In the data rows, 500 means zero.
What is the hidden score of each row? Scores go from 0 to 20, and 10 is about the middle. The score is a weighted sum of the row's numbers plus the product of two more (or one squared), each taken from its middle value.
[412 327 676 403 364 440 497 399 386 279 506 534 673 535 541 526] -> 12
[351 392 628 414 412 547 369 388 423 224 460 688 671 570 457 621] -> 10
[673 626 451 634 244 319 666 406 487 379 600 569 220 378 439 594] -> 14
[291 502 381 405 694 533 379 739 668 662 422 395 598 444 403 422] -> 7
[255 576 475 425 684 565 595 819 636 714 437 440 672 425 727 294] -> 9
[605 514 344 488 341 343 628 262 671 341 700 596 350 433 745 542] -> 9
[510 626 394 436 630 453 527 700 459 700 639 479 466 481 654 353] -> 11
[445 362 619 482 443 514 464 415 404 432 507 685 674 415 369 709] -> 9
[590 701 619 505 386 353 442 370 476 400 871 511 141 471 503 498] -> 5
[672 447 436 728 455 914 518 536 438 788 598 178 383 492 551 515] -> 4
[351 366 567 463 446 699 388 363 486 471 393 476 605 260 536 809] -> 3
[287 580 461 458 688 628 484 772 625 641 452 485 666 477 471 339] -> 10
[444 463 354 547 471 489 531 529 464 564 534 369 406 462 619 418] -> 11
[735 599 374 638 366 381 627 221 397 384 617 450 277 626 520 496] -> 11
[332 620 465 454 739 572 330 723 586 694 460 607 669 530 641 381] -> 8
[457 492 465 469 675 524 696 558 436 589 474 355 471 468 483 250] -> 8
[752 651 749 799 560 692 327 591 438 425 118 460 623 533 341 363] -> 15
[553 333 665 571 370 448 233 310 473 340 456 680 717 418 457 663] -> 11
[439 711 718 354 753 399 569 563 422 727 365 560 533 593 478 338] -> 6
[555 660 538 420 420 452 505 375 520 435 592 500 449 590 519 641] -> 8
[414 618 615 524 794 417 599 551 555 637 387 441 511 447 484 320] -> 8
[574 340 368 668 341 613 578 551 499 585 649 333 450 367 602 537] -> 11
[310 429 530 505 446 577 440 338 530 410 470 391 718 473 462 723] -> 3
[454 275 511 480 368 455 417 394 487 389 457 340 580 510 428 549] -> 8
[619 536 389 456 393 413 715 375 508 424 644 510 336 746 727 518] -> 14
[300 409 555 509 440 525 440 740 580 672 390 492 660 587 431 443] -> 11
[647 195 414 645 552 698 572 525 485 571 422 201 370 463 597 508] -> 11
[437 336 640 331 416 533 333 399 267 332 395 583 585 486 450 740] -> 9
[332 494 520 405 635 576 448 886 572 682 554 500 610 171 408 293] -> 9
[654 808 580 648 499 229 404 399 488 241 530 681 305 480 569 688] -> 15
[460 411 521 516 432 520 359 445 296 651 397 252 347 333 492 414] -> 16
[780 561 382 571 439 468 745 239 537 454 680 464 386 598 499 570] -> 10
[324 576 549 572 584 505 477 757 243 709 562 524 605 443 506 312] -> 18
[679 612 341 471 418 391 606 301 457 314 736 511 300 415 672 552] -> 11
[551 585 259 227 473 463 713 367 455 316 763 590 251 402 632 604] -> 10
[617 576 476 227 379 159 814 343 507 386 691 413 262 414 382 421] -> 4
[934 866 584 880 617 541 300 295 794 291 126 211 197 528 449 379] -> 12
[576 642 374 447 381 492 677 323 535 230 697 683 326 530 552 564] -> 14
[542 322 601 377 481 438 398 406 433 253 410 629 705 583 418 609] -> 12
[655 309 722 297 427 708 370 386 410 347 493 490 620 544 421 563] -> 10
[556 713 400 431 525 481 484 386 438 464 567 792 442 503 439 640] -> 7
[827 575 411 726 356 268 681 391 490 460 689 603 378 429 690 556] -> 17
[483 235 626 431 346 498 405 442 334 359 482 576 708 543 504 664] -> 12
[607 412 426 462 402 572 497 537 494 627 552 160 392 445 483 402] -> 4
[317 427 396 421 492 406 313 749 556 703 475 512 683 430 413 454] -> 10
[384 294 463 626 447 710 418 470 307 498 473 449 608 588 450 684] -> 9
[310 530 542 236 528 481 412 783 640 640 502 489 678 423 500 401] -> 9
[610 454 413 594 400 605 544 558 498 523 512 155 465 462 652 522] -> 9
[336 336 549 523 479 577 472 277 491 514 425 360 535 635 463 592] -> 3
[559 615 398 594 355 522 561 264 393 567 611 588 524 447 569 661] -> 5
[391 263 545 336 297 581 380 350 533 533 627 520 697 846 462 636] -> 11
[120 511 442 270 412 543 438 706 607 715 380 452 646 597 360 408] -> 6
[334 494 490 421 655 499 419 732 784 718 368 482 647 531 367 718] -> 11
[688 380 393 672 412 490 541 533 587 627 331 320 518 474 405 539] -> 11
[658 605 335 584 354 413 728 335 461 504 694 717 218 436 650 569] -> 11
[438 327 545 405 386 545 371 391 481 323 351 655 682 553 560 588] -> 7
[605 397 580 610 350 497 530 579 495 578 540 423 387 467 545 665] -> 12
[662 630 754 980 729 555 365 556 639 527 130 590 511 556 312 338] -> 14
[323 410 470 321 658 542 360 765 667 707 357 468 640 450 572 182] -> 9
[447 359 333 619 522 556 557 524 407 698 523 282 276 505 636 460] -> 11
[421 747 204 436 464 448 644 346 463 434 744 590 330 349 614 581] -> 5
[285 543 448 344 782 531 345 751 737 708 539 432 704 553 376 358] -> 7
[400 309 525 472 385 604 381 387 510 466 481 386 635 609 558 491] -> 8
[452 321 588 436 343 558 467 300 554 414 470 340 538 629 511 733] -> 7
[308 534 344 545 590 668 351 719 828 707 486 422 619 517 463 400] -> 12
[428 390 643 420 297 579 314 374 355 302 478 629 590 537 363 679] -> 10
[558 367 543 631 421 574 656 495 435 670 460 138 371 725 586 618] -> 6
[699 657 106 446 397 205 605 295 583 273 759 625 347 364 539 595] -> 10
[344 529 775 402 712 548 440 799 617 664 472 419 653 451 447 425] -> 5
[464 519 516 508 827 451 580 579 436 566 320 676 579 393 507 257] -> 9
[431 275 625 321 335 486 321 396 577 383 492 796 692 654 385 376] -> 13
[478 642 385 492 501 437 525 371 542 441 703 567 471 574 428 324] -> 8
[764 583 321 397 361 363 648 337 422 609 716 581 105 432 574 553] -> 10
[108 534 367 409 798 502 463 770 637 614 362 276 542 432 497 316] -> 6
[439 288 661 442 364 498 348 421 483 365 476 595 672 528 455 678] -> 11
[619 561 337 411 378 293 603 383 453 382 748 446 241 425 656 561] -> 11
[462 277 684 359 309 485 352 400 394 415 567 669 646 579 799 663] -> 11
[176 520 512 381 637 485 237 759 771 638 466 505 678 464 467 408] -> 8
[401 278 609 491 152 571 383 451 495 367 657 589 498 723 444 572] -> 15
[758 710 545 514 276 510 506 393 561 450 623 494 401 642 543 729] -> 13
[366 551 501 455 639 686 356 696 577 806 420 563 676 490 418 169] -> 8
[674 367 419 672 529 519 562 530 405 633 010 369 206 606 678 367] -> 7
[609 685 804 769 765 521 280 566 712 372 151 649 493 549 142 387] -> 15
[668 587 338 507 550 371 806 404 548 362 716 444 275 472 328 562] -> 6
[548 662 368 567 402 480 506 426 605 481 654 565 456 358 480 625] -> 9
[406 293 554 403 258 478 317 409 435 333 492 618 661 524 382 646] -> 10
[630 383 228 400 330 527 499 478 468 521 780 228 193 407 528 636] -> 2
[343 524 495 386 612 497 574 720 515 594 380 515 504 465 527 284] -> 11
[204 563 396 001 614 513 423 674 610 840 450 401 544 531 537 315] -> 1
[777 614 357 468 542 432 594 380 458 344 717 558 300 420 582 673] -> 11
[506 350 596 592 407 594 407 509 488 289 455 662 659 524 487 719] -> 16
[453 470 533 415 748 387 666 580 622 576 376 592 421 483 611 421] -> 9
[557 415 428 596 437 400 587 521 550 595 470 250 455 477 554 631] -> 9
[688 574 356 561 435 226 659 372 531 388 653 438 466 572 360 602] -> 8
[418 326 602 505 415 448 474 393 436 417 417 331 747 407 476 687] -> 8
[650 410 735 689 808 485 566 441 511 401 213 679 302 575 432 243] -> 14
[517 340 717 433 224 673 259 336 490 343 465 481 704 628 380 690] -> 10
[460 501 521 479 691 625 554 824 686 717 446 697 775 439 491 458] -> 16
[273 530 492 323 724 541 466 746 565 931 459 477 674 560 380 293] -> 4
[784 520 320 389 000 404 644 346 352 402 758 583 281 485 632 760] -> 14
[493 361 477 396 432 565 381 355 432 372 549 551 663 589 284 651] -> 8
[684 500 246 307 372 337 745 448 483 345 707 511 354 446 591 574] -> 13
[448 333 608 408 147 457 336 401 429 433 427 551 629 617 494 686] -> 10
[379 324 656 432 485 437 419 392 160 259 669 562 720 530 468 777] -> 9
[652 366 266 486 398 517 652 433 358 594 678 151 162 397 535 632] -> 2
[370 613 269 236 599 437 583 760 471 781 562 532 512 424 546 557] -> 7
[408 480 636 420 636 442 559 707 642 774 423 473 671 381 487 380] -> 8
[314 474 452 511 693 543 441 723 564 670 397 472 632 465 515 356] -> 9
[470 365 603 376 372 514 463 398 615 318 417 598 645 570 464 594] -> 13
[254 437 506 537 669 575 291 743 605 730 101 514 676 508 579 259] -> 2
[357 555 588 696 614 400 431 750 542 676 473 646 595 426 587 385] -> 17
[653 573 745 731 750 296 602 628 622 460 271 653 370 670 506 279] -> 19
[300 431 611 516 701 542 476 787 645 652 459 500 622 460 415 409] -> 10
[483 319 488 352 340 302 368 387 508 479 570 593 650 561 416 649] -> 8
[539 706 448 361 345 481 489 376 600 446 725 565 454 489 466 643] -> 8
[999 842 513 911 729 585 501 258 800 276 411 350 061 556 386 445] -> 16
[438 311 639 468 339 480 402 412 495 331 436 648 580 431 368 506] -> 12
[269 422 526 405 563 559 320 717 627 763 436 454 698 578 343 335] -> 7
[533 367 415 624 458 802 418 582 554 546 583 426 397 462 532 480] -> 13
[497 555 360 608 257 291 602 370 527 385 830 523 293 431 495 447] -> 12
[423 594 604 451 684 476 718 610 371 540 422 610 538 669 567 228] -> 12
[515 361 623 247 364 454 229 399 267 448 499 524 608 422 573 494] -> 12
[509 525 681 340 694 441 595 528 415 522 292 576 502 436 553 280] -> 10
[709 571 344 452 371 272 680 267 507 388 694 530 114 095 551 561] -> 12
[694 745 699 814 662 479 270 609 399 359 120 606 526 594 365 350] -> 18
[302 529 541 392 625 488 438 760 578 776 430 366 663 516 441 491] -> 5
[531 320 377 608 431 494 668 542 341 401 392 221 299 435 488 494] -> 12
[699 799 426 601 468 645 472 442 419 367 555 671 394 433 563 674] -> 12
[670 628 772 927 603 486 357 581 618 510 179 562 622 663 516 385] -> 16
[461 273 487 380 421 555 248 399 517 496 531 426 560 588 332 590] -> 6
[590 377 433 554 472 522 509 507 538 605 442 246 303 503 549 750] -> 8
[631 552 271 477 549 358 681 361 440 357 645 581 292 111 589 604] -> 12
[431 566 699 490 677 699 480 569 362 632 320 497 563 337 495 204] -> 12
[593 527 621 365 404 578 347 420 424 365 480 541 556 451 536 732] -> 10
[307 635 387 443 562 568 580 759 433 708 543 437 442 433 524 364] -> 9
[663 372 680 455 284 539 405 337 443 405 435 546 724 562 454 554] -> 11
[434 290 439 458 475 583 525 384 385 456 446 373 674 609 588 526] -> 7
[516 496 719 487 553 460 637 554 381 614 369 602 613 419 372 288] -> 13
[214 537 560 416 616 844 415 696 618 723 324 584 929 461 511 345] -> 4
[699 760 384 515 463 469 767 411 479 406 537 571 330 272 629 752] -> 9
[390 655 486 312 622 537 464 724 788 683 260 508 616 411 478 254] -> 8
[603 536 542 441 387 403 767 393 333 431 757 534 274 519 595 709] -> 9
[942 814 713 999 587 637 021 269 796 347 175 329 290 661 346 544] -> 13
[253 664 541 409 671 539 417 756 628 646 528 476 438 456 580 330] -> 9
[672 576 313 450 674 381 665 304 390 483 676 481 461 431 678 603] -> 7
[684 536 735 733 633 355 575 434 472 449 351 630 554 536 536 031] -> 19
[394 562 365 373 407 397 454 732 429 867 688 568 522 550 494 353] -> 10
[507 518 413 415 388 469 542 423 482 422 708 560 449 629 489 642] -> 11
[448 487 454 375 619 525 594 639 428 641 497 472 562 372 486 308] -> 9
[624 676 323 371 508 557 891 400 513 435 698 532 224 315 567 560] -> 9
[655 496 378 479 375 427 667 387 529 331 670 278 229 458 616 558] -> 9
[745 805 437 691 289 294 596 460 513 362 510 550 301 484 681 685] -> 15
[479 556 534 436 740 446 555 591 362 647 337 440 455 416 457 265] -> 11
[266 173 497 504 549 515 426 775 520 737 285 603 540 557 475 224] -> 13
[313 293 633 533 481 818 482 373 349 464 456 415 536 575 452 611] -> 6
[531 608 551 543 659 444 994 541 493 593 370 586 519 530 481 302] -> 10
[425 427 656 540 690 406 647 573 389 631 441 573 627 510 455 271] -> 13
[399 597 583 480 767 519 605 580 546 639 349 646 644 496 480 249] -> 6
[371 483 701 547 730 521 710 582 482 501 425 533 614 647 292 288] -> 9
[492 286 404 431 430 458 423 378 633 321 385 654 744 541 504 686] -> 8
[578 352 505 593 367 366 441 554 690 586 460 167 364 468 718 459] -> 12
[553 557 574 460 761 385 780 632 565 557 401 615 572 586 485 291] -> 13
[526 579 375 469 476 495 429 396 633 533 681 709 466 543 484 649] -> 10
